Some points, each followed by its number:
[-1.5  0.4 -0.3 -0.3  0.1  1.2  0.2  0.6] 0
[-1.  -1.3  0.4  1.5 -1.2 -0.4 -1.2  0.4] 1
[-1.4 -1.5  0.   1.8 -1.6 -0.6 -1.6  1.3] 2
[-1.5 -1.  -0.1  1.3 -1.4 -0.2 -1.  -0.2] 3
[-1.1 -1.2  0.3  1.4 -0.9  0.2 -0.8 -0.8] 4
[ 0.6  0.9  1.   1.1  0.1 -0.2 -0.5 -1.3] 5
[ 0.8  1.7  0.1 -0.7  0.7  1.   0.4 -0.8] 6
[ 1.6  1.4 -0.9 -1.3  1.3  1.8  1.3 -0.8] 7
[-1.2 -1.4  0.   1.7 -1.5 -0.5 -1.4  1.2] 8
[ 0.6  1.3 -1.5 -1.5  1.4  1.3  1.5 -0.6] 9
Which five points above are nearest to each new point, looking only along the 2 directions in which the numbered points spread most? Their numbers follow each, nearest first.
[ 0.8  1.8  0.1 -0.8  0.7  1.   0.4 -0.9] 6 7 9 5 0
[-0.3  0.1 -0.8  0.  -0.5 -1.2 -0.9  0.1] 4 3 0 1 5
[-1.5  0.3 -0.4 -0.2  0.1  1.   0.2  0.6] 0 4 3 6 1
[ 0.2  0.  -0.9 -1.1  0.3 -0.3  1.2  0.3] 0 6 9 7 5
[-0.3  0.3 -0.1 -0.8 -0.1 -1.3  0.   1.2] 0 4 3 1 6
[ 0.1 -0.3  0.1 -1.3  1.1 -0.1  0.6  0.9] 0 6 9 7 5
[ 0.5 -2.5  1.1  0.2  0.5  0.7  1.1 -1.7] 5 4 6 0 3
[ 0.6  0.5 -0.1 -0.6  0.6 -1.1  1.1  0.2] 6 0 5 9 7
[-0.1  0.4 -0.1 -0.8  0.  -1.1  0.1  1.1] 0 4 6 3 5
[ 1.2  1.7 -0.2 -1.1  1.   0.2  0.2 -0.6] 6 7 9 5 0
[ 0.6 -0.2  0.9  0.1  0.  -0.7 -0.4  0.9] 4 5 3 0 1
[ 0.   0.5  0.4 -0.5  0.1 -0.8 -0.5  0.8] 0 4 5 3 6
[-0.2  0.1 -0.8  0.  -0.4 -1.2 -0.8 -0.2] 4 0 3 1 5
[-0.3 -0.5  0.4 -0.6  0.1  0.5  0.2  0.8] 0 4 3 6 1
[ 0.2  0.  -0.9 -1.   0.3 -0.4  1.1  0.3] 0 6 9 7 5
[-1.7 -0.5  0.1  0.3 -0.9  1.2 -0.1  0.4] 0 3 4 1 8
[ 1.3 -1.3  1.3 -0.4  1.2 -1.2  1.4 -1.4] 5 6 4 0 7
[ 1.1  1.7 -0.2 -1.2  1.   0.2  0.1 -0.5] 6 7 9 5 0
